(in the rows, 128 means zero)
Each path below is one point turned by a fixed rotation once a step. After each direction that follows a path, write how fast that rotation turns it, in degrees a step (0 if it stays still).
Each turn is a multiple of 5 degrees from 10 to 175, or 0.
Each row of a path follows its step; steps can be skipped.
Rotation 1:
step 2: [124 129 123 134 129 130 130 142 132 126 119 119 130 132 136 122 126 129
 125 121 121 118 126 133 129 132 128 128 134 129 120 121 122 127 126 121
 121 123 132 129 120 126 127 127 125 125 134 133 133 124]
step 3: [122 127 125 131 125 135 131 129 139 123 121 120 126 128 135 126 122 132
 123 121 133 119 126 124 134 127 127 128 121 129 132 132 136 129 126 123
 132 137 136 129 129 129 134 120 129 125 137 127 116 132]
step 14: [128 126 127 133 126 135 133 140 131 127 120 121 130 126 129 124 121 134
 126 130 120 116 126 131 128 130 123 131 132 125 128 122 119 120 130 132
 124 132 125 119 131 123 131 121 129 125 139 124 133 123]
step 16: [122 124 132 129 136 134 124 134 127 134 138 133 134 127 125 123 126 130
 131 129 123 129 134 129 136 144 131 133 124 135 136 122 131 129 131 122
 126 125 133 121 135 125 132 128 136 125 128 127 128 137]
step 17: [126 125 137 131 116 138 125 141 131 130 132 136 125 125 134 124 133 127
 133 125 118 130 135 131 133 124 126 125 124 123 129 130 130 130 129 122
 137 117 134 126 130 130 122 123 127 127 123 126 131 126]
step 21: [125 116 128 133 124 131 120 125 136 134 133 131 121 133 120 120 133 128
 130 118 127 130 125 134 132 130 128 128 128 134 133 134 132 124 136 120
 129 125 135 130 123 133 126 118 124 128 138 131 128 126]
step 22: [124 126 131 123 135 126 118 131 131 125 129 121 123 131 129 120 122 128
 128 123 119 128 128 120 129 127 129 131 122 128 125 124 119 124 126 118
 128 131 135 126 135 136 115 118 131 126 129 128 137 126]
step 30: [127 131 124 129 123 125 123 129 128 130 127 118 121 125 136 123 129 129
 126 123 123 122 126 130 119 122 129 135 128 141 128 134 123 120 128 134
 128 123 131 123 143 121 126 131 134 122 127 124 125 132]
Directions:
[128 128 127 126 129 129 131 129 128 127 130 130 131 127 128 127 126 128
 127 128 126 126 126 129 129 129 129 124 126 127 129 127 128 130 128 126
 132 129 126 126 129 127 130 129 128 129 128 125 130 129]	35
[130 129 129 125 127 127 127 127 133 130 127 128 128 127 130 128 129 128
 130 128 127 126 127 128 127 128 129 131 127 128 129 126 126 127 130 127
 129 125 127 129 128 129 129 128 126 132 129 128 130 127]	90
[127 129 129 126 129 127 130 129 129 129 128 129 125 127 128 126 126 131
 128 128 128 131 128 129 126 130 130 128 128 124 126 129 130 130 128 127
 128 126 127 128 130 128 125 128 127 128 128 129 130 130]	65
[127 127 128 127 129 127 127 129 128 129 131 129 130 128 129 129 130 128
 130 126 131 132 129 129 128 129 129 127 128 126 130 127 129 129 128 131
 128 128 131 126 128 126 131 126 125 129 127 128 128 129]	90
[127 130 127 132 127 129 129 131 128 129 127 131 127 129 128 129 126 130
 131 127 128 128 132 127 127 130 127 128 128 129 129 128 127 127 130 129
 129 126 126 127 128 129 130 127 130 127 127 127 129 129]	20
[128 127 128 126 129 129 125 128 130 129 127 130 127 127 127 125 127 125
 127 129 131 128 131 127 131 130 127 127 127 129 128 127 130 127 127 126
 127 128 129 127 130 132 128 127 128 129 127 125 129 129]	60
Rotation 2:
step 7: [127 126 138 135 123 123 128 133 133 134 131 129 126 129 133 126 124 125
 128 132 129 118 132 137 130 130 131 134 135 129 127 127 113 123 124 127
 136 127 126 126 132 135 133 132 119 127 132 125 130 128]
step 8: [132 135 126 121 138 123 133 131 135 131 123 127 129 132 134 122 123 126
 131 131 121 132 131 137 130 124 120 125 130 130 127 134 126 125 127 125
 131 124 130 134 123 136 132 125 124 128 140 137 128 128]
step 10: [128 122 125 126 128 130 126 124 125 122 126 135 124 121 123 125 133 128
 122 122 134 129 124 132 136 128 130 128 131 117 135 132 134 132 133 124
 132 125 131 117 125 136 119 131 135 128 132 129 131 128]
step 11: [115 124 123 131 128 139 121 120 132 126 125 126 121 129 122 142 129 132
 122 126 128 125 131 128 137 127 127 131 129 128 127 126 124 127 128 132
 128 123 131 133 120 133 128 126 131 120 125 127 130 131]
step 13: [132 133 133 132 133 116 135 135 130 124 126 126 131 133 129 128 122 135
 127 134 128 132 136 129 129 124 134 133 133 125 120 124 119 121 136 133
 132 126 128 126 131 124 123 126 128 133 127 127 134 134]
step 16: [128 119 123 130 128 134 127 124 127 123 138 126 122 130 128 121 131 130
 112 127 133 126 131 126 133 126 123 127 131 120 134 139 129 122 128 132
 128 123 130 132 133 128 127 126 128 129 129 127 118 122]
step 23: [131 118 124 130 118 129 128 124 122 132 130 128 128 130 132 126 124 132
 122 124 138 135 131 123 126 131 127 139 129 130 114 128 128 122 124 130
 129 131 130 130 130 133 128 128 134 125 122 120 125 135]
step 26: [131 120 128 123 125 124 127 145 125 133 127 127 125 129 137 128 134 130
 130 129 124 123 134 133 132 128 134 122 128 133 136 133 129 132 129 126
 124 128 126 125 135 131 123 131 131 136 129 134 120 125]
Directions:
[129 127 128 126 128 128 127 127 127 127 130 126 125 128 126 130 127 127
 127 127 134 128 126 128 127 129 127 125 127 130 127 128 127 129 131 128
 129 127 130 130 126 128 127 128 127 127 127 125 128 128]	60
[131 128 129 126 126 128 127 129 128 129 129 130 129 131 126 128 132 127
 126 129 127 129 127 126 130 128 128 127 130 128 126 130 129 127 131 127
 128 126 128 131 132 125 129 128 129 130 129 128 129 127]	110
[126 130 127 128 131 130 128 131 130 127 130 130 128 130 128 127 125 130
 126 128 128 128 128 129 129 130 125 127 130 128 130 127 128 126 128 127
 127 129 128 131 128 127 129 127 125 127 128 127 128 125]	85
[129 127 128 126 129 129 128 127 131 128 126 126 126 127 130 126 131 129
 125 128 126 129 125 130 126 130 128 129 127 126 129 130 128 129 127 127
 127 126 125 128 126 126 127 129 128 128 126 126 128 129]	60
Rotation 3:
step 0: [131 129 116 130 124 128 128 132 120 120 128 130 127 123 115 136 122 125
 124 125 128 127 117 127 119 130 134 126 127 124 133 130 125 127 129 121
 136 121 137 116 116 131 128 130 138 130 122 131 129 129]
step 6: [131 120 126 128 127 130 124 118 124 124 130 133 124 136 120 127 121 130
 136 126 128 121 114 141 121 132 132 124 127 126 133 130 135 121 121 124
 127 128 127 122 136 120 136 131 132 123 118 130 129 129]
step 7: [127 135 129 127 139 131 132 123 123 117 132 130 133 141 125 131 130 132
 131 130 121 127 126 131 129 137 132 129 128 132 120 123 131 131 124 124
 121 129 127 135 116 123 139 118 135 122 125 134 129 127]
step 10: [139 141 132 120 127 133 127 131 124 135 124 136 133 122 130 130 129 128
 124 122 132 127 131 129 134 124 133 127 133 136 120 122 123 127 123 132
 120 126 125 125 122 131 128 136 126 137 130 141 118 121]
step 13: [125 121 127 122 126 120 134 124 129 129 132 123 119 125 124 129 127 140
 130 134 125 123 131 128 137 127 128 121 126 130 120 117 127 122 131 129
 128 129 130 129 116 125 125 118 130 119 121 144 130 124]
step 21: [127 135 132 131 140 141 128 125 128 121 133 126 138 128 133 122 124 123
 129 129 127 128 119 138 129 135 122 128 126 137 130 128 119 118 129 127
 128 121 120 119 126 129 135 132 126 129 123 122 133 121]
step 22: [133 128 126 118 136 138 124 125 127 127 136 131 126 124 131 128 137 127
 133 130 127 131 125 124 120 142 132 120 134 133 120 139 131 125 117 129
 127 133 119 136 132 128 136 132 123 129 127 123 132 128]
step 27: [129 127 129 126 132 130 122 130 138 128 131 124 128 134 127 118 120 133
 134 127 125 121 130 124 129 136 121 136 130 132 125 127 123 131 125 128
 117 125 130 123 119 136 136 127 123 133 120 136 128 110]
Directions:
[128 127 127 128 128 126 127 127 125 128 129 125 128 126 126 127 127 123
 130 129 130 128 130 129 130 127 128 130 128 127 130 128 128 123 128 128
 126 128 127 127 128 129 128 128 127 126 128 129 130 128]	140
[128 127 126 127 129 129 127 130 129 126 128 126 127 129 130 128 129 127
 128 128 128 128 127 130 127 129 126 128 132 132 127 128 128 126 130 126
 127 125 132 132 127 130 129 127 128 127 127 127 129 128]	55
[129 128 129 125 128 128 127 128 126 128 128 127 129 132 127 130 128 127
 128 130 130 127 127 128 127 129 130 128 130 130 128 129 130 129 129 124
 132 128 125 127 127 127 126 126 127 127 127 127 129 128]	45
[130 127 125 130 128 130 129 127 129 128 126 126 128 129 128 129 126 129
 132 127 125 128 130 127 126 126 127 127 127 128 130 129 128 129 131 128
 130 129 128 127 127 130 126 129 128 127 129 129 132 129]	25
[130 128 125 128 129 129 127 128 126 128 129 129 130 127 129 128 128 129
 126 128 127 128 130 128 130 127 126 129 134 128 128 126 129 128 126 130
 129 129 127 129 131 129 125 129 127 129 129 126 127 129]	55
Rotation 4:
step 7: [131 133 134 125 127 134 129 119 127 135 137 121 119 133 117 126 126 134
 132 121 126 128 126 130 134 131 125 121 130 125 133 135 123 125 135 115
 134 127 124 134 128 119 126 126 128 126 121 126 130 118]
step 9: [128 126 124 135 127 126 121 119 135 131 125 126 136 127 115 126 121 132
 126 128 121 134 129 124 139 126 117 127 133 134 130 142 131 133 126 125
 135 133 131 130 123 128 129 123 138 123 133 129 126 131]
step 10: [125 129 119 123 116 129 122 125 127 126 131 130 128 131 110 122 129 132
 132 127 123 130 131 126 127 125 119 126 136 129 125 133 134 138 131 133
 125 128 131 126 128 118 122 117 133 122 133 125 127 125]
step 11: [128 122 122 123 125 133 131 129 130 131 136 134 119 126 112 117 127 132
 127 122 138 128 142 124 133 130 126 127 127 125 127 129 130 132 133 130
 132 132 130 134 133 121 119 122 133 125 129 136 129 124]
step 21: [133 132 129 130 124 137 128 130 126 130 128 140 134 134 119 121 121 136
 125 126 128 120 132 125 131 118 129 135 134 130 117 130 135 132 122 123
 127 133 132 129 124 129 127 130 123 116 136 129 132 126]
step 26: [127 128 131 126 116 131 131 130 125 129 127 136 128 128 122 130 120 123
 127 125 136 120 122 128 132 136 133 124 129 126 130 129 136 134 125 117
 135 134 131 127 136 123 126 119 117 131 136 126 140 126]
step 28: [128 127 127 128 128 126 139 122 141 135 133 123 132 131 124 136 122 131
 124 123 130 123 121 119 121 129 128 134 128 128 132 133 129 126 128 111
 128 129 131 126 126 131 134 123 130 127 118 130 137 121]
step 29: [126 124 126 127 127 128 137 124 130 120 127 131 137 130 125 131 118 138
 122 127 125 125 113 129 116 131 124 130 130 127 126 138 126 137 126 123
 125 124 134 131 126 135 122 123 133 127 129 125 136 122]
Directions:
[129 131 128 130 129 128 130 127 128 130 129 128 129 127 128 128 130 129
 126 128 129 125 127 128 128 130 130 128 129 127 130 129 126 126 129 127
 126 127 124 130 128 127 128 129 128 127 124 131 127 126]	70
[131 128 126 125 126 127 127 130 127 128 128 132 129 129 129 128 128 131
 130 131 126 128 130 127 127 127 129 129 127 128 127 130 127 125 127 127
 127 125 128 127 126 128 127 128 128 129 129 128 128 127]	170
[130 127 128 129 126 129 129 129 128 127 132 128 127 127 126 127 131 126
 130 126 129 131 128 126 128 127 128 127 129 131 129 125 127 128 129 126
 129 126 128 129 128 127 127 129 127 132 128 128 126 125]	90
[128 128 132 127 128 130 130 128 129 129 124 128 122 129 128 126 131 127
 129 128 129 127 129 127 127 126 128 130 127 128 128 130 129 127 127 126
 127 127 129 129 129 129 129 127 128 128 128 128 129 126]	70
